Each path below is one point turned by a fixed rotation once a step. After each direction that follows a path, write how fast that rotation turns it, in degrees each step (0 if it stays still).
Each turn is a multiple of 5 degrees from 10 to 175, or 0.
Each row of a path follows its step; steps can be skipped.

step 0: [-11  -8   2  22   7 -13  -9   4  12   3 -18   9  10   4  20  12   0   5
 -11  13  14  -7 -14   5 -30 -12 -12  -3   6  -8  -6  -3  10  -1  12   4
 -12  -1  16 -18   6  12  -2 -12 -12   0  19  -3 -26   9  -6 -11   1   0
 -11  11  -5 -28  -2]
step 2: [  1   4  12  -4  -5   6  13  -7  -3  -1   1   0  -4   3   4   1 -13   7
  -2  -8  27   3   9  -9   6 -10   0  -4   9 -18  -2 -36  -6  11 -16  20
 -12  20 -31   8  -6  13  -4  10   0  -5   2 -22 -17  -2  -3  -2  -2 -23
   2  -1   8  -6 -17]
step 3: [-12   8 -22  -7   4  11   7  14   3  -2  -9 -14   5  -1  18  -1   2   2
   8   2  -9 -15 -17  17 -11  -6   6  11  -6 -16   9 -27  -7 -15   1   9
 -10   3   5  -6  -4 -17  24   6   2 -18   5   7   0  -4 -20 -15  -1  29
   0   1  16  -5  17]
step 7: [  9 -27   5   1  -9   9  -3  23  -1  18  -2   0  -1  -7   5  17   1  -1
  -8   1  10  20 -16  10  12 -12  -3 -26   1  -3  -7 -15  -5  -7  -6  -5
  -7  13   3   9  -5  18 -11 -17 -20  16   5  10   7 -15   6 -12  -3  -4
 -33  -9   7  -1  -5]
step 9: [-10  16 -11   8  -2 -22 -19   4   6   0  -2 -15  -2   6  20   2 -18   7
   1   8  -6  14   7  -1  -3  -4  -1  10 -21 -10  -6 -16 -20  -9  13  13
 -11  15  -9  -6  16  13 -12  15  -2 -19  -1  -4  -2   7   2   7   3  27
 -17 -11   9 -19 -14]
step 10: [ 14 -12  -7   8   3  11  12  -5  10   5 -23  -5  -6   1 -17  -5  15  16
   6   5   8  17 -22  30  -3 -10  21  -2  17  -8   1  -9   9  -4   5 -10
  10   8 -10  -8   6  -1 -12  13 -20   8   2  -6  15  15 -11 -10  10  19
  13  19   0  -5   0]
step 11: [ -7  -3  -2  15   6  -3  -8   1  -3   5  -7   3   6   0  22   6   7  24
  13 -20  28  -6   2  -8 -19  12 -20  12   0   2   3  -2  11  -1 -17   9
   2  15  -6  17   1 -13 -10  -8  15   6  21  -1   3 -14  -4   1  -6  -2
  25   0 -13 -16 -20]
step 12: [-16 -14  -3 -11  -1   8   2  13  18 -23  -2   4   1  19  10   2   0  16
  -4   8   5  -4 -18  -6   2 -22   4  -5  -8 -20  -4   9 -11 -10  13  24
   0  -8 -12   5 -13  16  20  14  16   3  -1   7   8   0   1 -23  21   0
 -11 -14 -11   1  -9]
step 13: [ 18  -9  -6   3   0   8  18   4 -26  -9  16 -15   1 -25  22  17   4  -2
  -3  -4  -6  -5 -15   8   0  -9  23  -1   9 -18   1 -14  -2   6   6   1
 -19  13  -3  12  -5   7 -11 -20   0  23   0 -16   9  12  -8   8   1  -6
  10  -6  10   4   4]
step 14: [-16   1   1 -13   0   7 -16  12  15   0  -1  -5 -28 -24  27  -5   1 -11
   2 -10  21  -4 -14  -6  11 -10 -22   1   9  15  -6 -12  -6   7   4   0
  -6  -7 -11 -18  13 -14  -2   4   3  -3  22   3   8 -10  -5 -14 -16  -1
  -8   2  22  -8   2]
[ 2  2 -2  2 -2  1 -2  3 -5 -5 -1  1  0  2 -2  2 -3 -4 -3  4 -7  4 -8 -1
 -2  1  5 -2 -1 -7  1 -1  4 -3  2 -4 -2  0  7  3 -2  0  0  2  1 -1  5 -1
  0  4  2 -2  1  2 -2  3  1 -7  2] | 115
[ -1   1   2  -8  -8   1   1   0   1  -3  -2  -4  -1 -10   2  -1  -1  -6
  -4  -1   1   1   3   1  -2  -2   3  -4   0   1   4  -7  -2   1   1   1
   2   2   1   2   1  -1   1   4  -4  -4  -2  -2  -4  -1   3   1  -4   2
   0  -2   3   0   0] | 60
[ 2  0 -2 -3 -4  6 -3  1  3  0  2 -5  1  2 -4 -1  7  3  2  1 -2  4  3 -1
  0  1  5 -1 -5  2 -1  1  0 -2  0  4 -5 -1  0 -2  1  7  3  3 -2  4  3  0
  5  2  5  3 -2  1 -5  0 -2  3 -4] | 130
[-1 -4  1  0  3 -6 -2 -2  0 -1  3 -3  3  3  2  0 -1 -3 -1 -2  5  1  4  1
 -1 -4  2 -2 -3 -4 -1 -1 -1 -6  2  0 -4 -6  0 -2  2 -9  1  1  4  2  1  1
 -2  0  2  1  1  7 -5  2 -5  4  3] | 125
[ 4 -1  3  4  0 -5 -8  3  6 -2 -5 -3 -2 -4  1 -3  3  3 -2  3  0  0  1 -1
 -1 -2  2  3  2  3 -1  5  5  3 -2 -3  0  2  2 -4  0 -2 -3  5 -3 -3  0 -1
 -2  3  2  0  0  3  5  2 -7  0  1] | 70
